Named turns come first, each shown by rows before and after it. Which turns, in which order, take the first row of each pair that follows to the second? Write the first one first, as in the answered first pair.
turn J876:
[  1.9  -1.7 -12.3  14.4  12.2  31.6  13.4  -4.3]  ->  [  3.0 -14.5  -6.6  29.9   0.9  25.7   7.7   2.6]
[-20.3 -14.1  -5.6   4.0 -21.2   8.7   5.7  -7.7]  ->  [-15.4 -10.6  -3.0   4.6 -24.2   0.8  11.1 -12.6]
[ -0.3  -5.8   5.4  -4.2  -9.4 -14.6 -20.5   3.0]  ->  [  2.7   1.8   7.8 -10.9  -9.3 -20.9  -7.9  -3.0]
turn J37:
[ 10.0 -15.3   4.2   9.9  25.4  -0.6 -16.1  15.7]  ->  [  2.9 -24.3  13.8  21.2  -5.5  -0.6  -2.9  12.0]
[ -0.6  14.8 -11.0 -16.3   6.9  20.3   8.7  -3.9]  ->  [-11.2   5.3 -12.0  -9.3   1.1  26.0  -6.9  10.3]
[ -6.3  11.1   1.5 -13.4  -8.7 -26.8  -0.6  12.7]  ->  [ -5.4  10.2   0.5 -14.6  -7.4 -26.3  -2.8  13.5]
turn J180:
[  3.1 -12.6   3.3   2.2  -6.2   1.0  -8.7  -1.6]  ->  [ 0.0 -9.3 -0.9  0.8 -2.8 11.0 -8.7 -1.2]
[ -7.8  -3.3  -6.2  -0.6   2.9  14.7 -16.9   9.6]  ->  [-17.1   5.5  -3.1 -13.0  -9.2   8.4  -5.5   5.2]
[ -6.2  -9.2  13.9  -4.4 -23.0 -35.2   2.0  -1.0]  ->  [ 10.2 -25.7   6.1  21.5   2.3 -17.5 -20.1   9.4]
[13.5 10.2  3.2  1.8 -0.4  5.9  6.5 -3.9]  ->  [13.8 10.8  4.2  3.6 -0.8  5.4  6.4 -4.1]
turn J617:
[ 37.2  -7.9   1.0  -2.4  -1.8 -12.8   5.9  -7.2]  ->  [  2.6   0.7  -2.7 -18.8 -30.4   5.2  18.0  -5.0]
[-17.1  -7.0 -11.4  10.3 -19.3  34.6   3.2   4.2]  ->  [ 23.0 -15.6  -5.9  27.1  12.9  15.1 -10.2   2.9]
[-15.2   9.1  -1.2 -13.0 -10.7   0.4  11.3  -4.1]  ->  [ -2.4   6.3 -12.6  -4.3  18.4  14.6  -3.1   0.7]
[ 16.3  -5.9  -0.7  -3.1   8.5 -24.6 -17.1  15.9]  ->  [ -9.1  -0.1   0.3 -16.8 -20.5 -22.3  -5.2  15.3]

(2 to 4 turns a pair)
[  1.1  14.1   2.0 -35.2  20.2 -27.5 -13.4   0.9]  ->  [-16.4  11.5   7.6 -36.6  -9.0 -28.6  -7.0   2.7] => J180, J617
[ 12.9   2.1  11.0   2.1  -5.4 -14.7  18.7 -18.5]  ->  [ -3.3   0.7   8.1   2.2 -22.0  -1.9  22.4 -16.8] => J180, J617
[  1.8  23.0 -12.6 -27.5  27.9  34.3   4.6  -0.4]  ->  [-30.7  12.5   6.8 -31.2 -28.9  12.9   3.5  13.4] => J37, J180
[ 33.3 -19.4  -0.1  -4.6  25.2 -14.9  -6.0  -1.4]  ->  [ -7.4   2.0  -6.5 -46.4   5.1 -11.1   3.2   1.2] => J876, J617, J37, J617
[-11.6   5.5   1.3   6.8 -14.8  23.1  31.5  -7.8]  ->  [ 22.5  -0.5  12.2  20.5   4.5  -6.0  27.0 -13.0] => J617, J617
[-17.7   1.3  -4.4  -8.3 -33.6   6.2  29.7 -10.2]  ->  [ 15.7   4.5 -23.1  -2.9  32.3  20.8   6.5  -7.6] => J617, J180, J617
[ 24.5   9.7  -6.5   8.0  29.1   3.5  13.7 -13.4]  ->  [  7.6  22.6 -10.2 -13.1  15.7   6.9  26.4 -18.3] => J617, J617, J617, J180
[ 9.3  3.2 -1.1 12.6  2.4 11.0 15.3 -6.1]  ->  [-6.4 11.6 -7.1 -9.2 11.5  6.8 -7.1  7.2] => J180, J37, J180, J37
[ -9.4  11.1   8.6 -30.8  -3.8 -34.6 -16.4   9.3]  ->  [ 13.8   9.2   2.3 -17.9  26.7 -27.5 -25.1   5.1] => J180, J180, J180, J617
[-20.7  15.1 -12.7 -37.0   9.5   6.1 -10.8   1.3]  ->  [-23.6  -5.7   8.9 -14.5 -28.9 -18.8 -13.7   9.5] => J37, J180
[-10.0   8.3 -26.1 -16.8   4.1  46.1  -7.1   1.9]  ->  [-17.2   0.7   3.1 -16.0 -51.4   8.5  15.9  -5.7] => J37, J180
[ -2.6 -16.6   0.4  29.8  -5.6  27.2  -5.0   4.4]  ->  [ 13.1 -22.2   8.9  36.1  -2.1   9.6  -4.3   0.6] => J617, J617, J617, J617
[ 11.1   8.9   2.5  19.0 -17.9   2.1  42.9 -18.4]  ->  [ -1.3   4.0  -3.9  23.2 -21.5  20.2  37.0 -12.2] => J180, J617
[ -1.4  -0.3 -23.7 -11.5  15.0  28.5  -4.1  -3.5]  ->  [ 21.6 -17.8   8.9  10.0 -11.8 -24.6   1.3  -8.5] => J617, J617, J180
[-10.2  -2.8 -12.0  -1.7   2.2  10.3 -26.4  29.2]  ->  [  1.8  -0.1 -12.9   0.3  19.1  10.3 -25.5  23.7] => J617, J180
[ -4.3   4.6 -13.7  -6.9  29.1  34.0  -3.3 -13.3]  ->  [-31.7   4.3  -0.9 -15.8 -22.4  20.5   7.4 -10.1] => J37, J180
[-17.5   2.6  -7.5  -3.9 -15.9  38.0  17.6  -5.9]  ->  [-17.7  -9.4   8.3   4.3 -38.9  15.8  17.9  -2.5] => J876, J180
[  7.2   0.2 -15.5  -7.6  58.0   5.0  -5.0   1.5]  ->  [ 18.6 -10.4  12.2   2.0  33.1 -43.4  -9.1   4.7] => J37, J617, J876, J37
[ -6.4  19.7   5.1 -23.7 -10.0 -12.1  28.0 -20.5]  ->  [ 21.2 -21.0   4.3  33.9   9.9   3.3 -12.1   1.3] => J180, J180, J37
[-29.4  13.5  -8.1 -13.6 -30.9  31.6  19.8  -0.8]  ->  [ 24.3  17.8 -18.0  -3.9  43.4  22.1   5.2 -10.2] => J37, J617
[ 15.0  10.4  13.4  -7.7  26.2 -24.9  17.3  -4.9]  ->  [-26.5  13.2  -8.0 -16.0  12.8  25.9  15.7   5.9] => J180, J617, J617
[ -4.5 -21.7   8.1   1.2 -18.8 -23.6  -8.8   0.9]  ->  [ 24.6 -13.5  -1.6   4.5  18.4 -17.6   0.3 -14.9] => J37, J180, J876
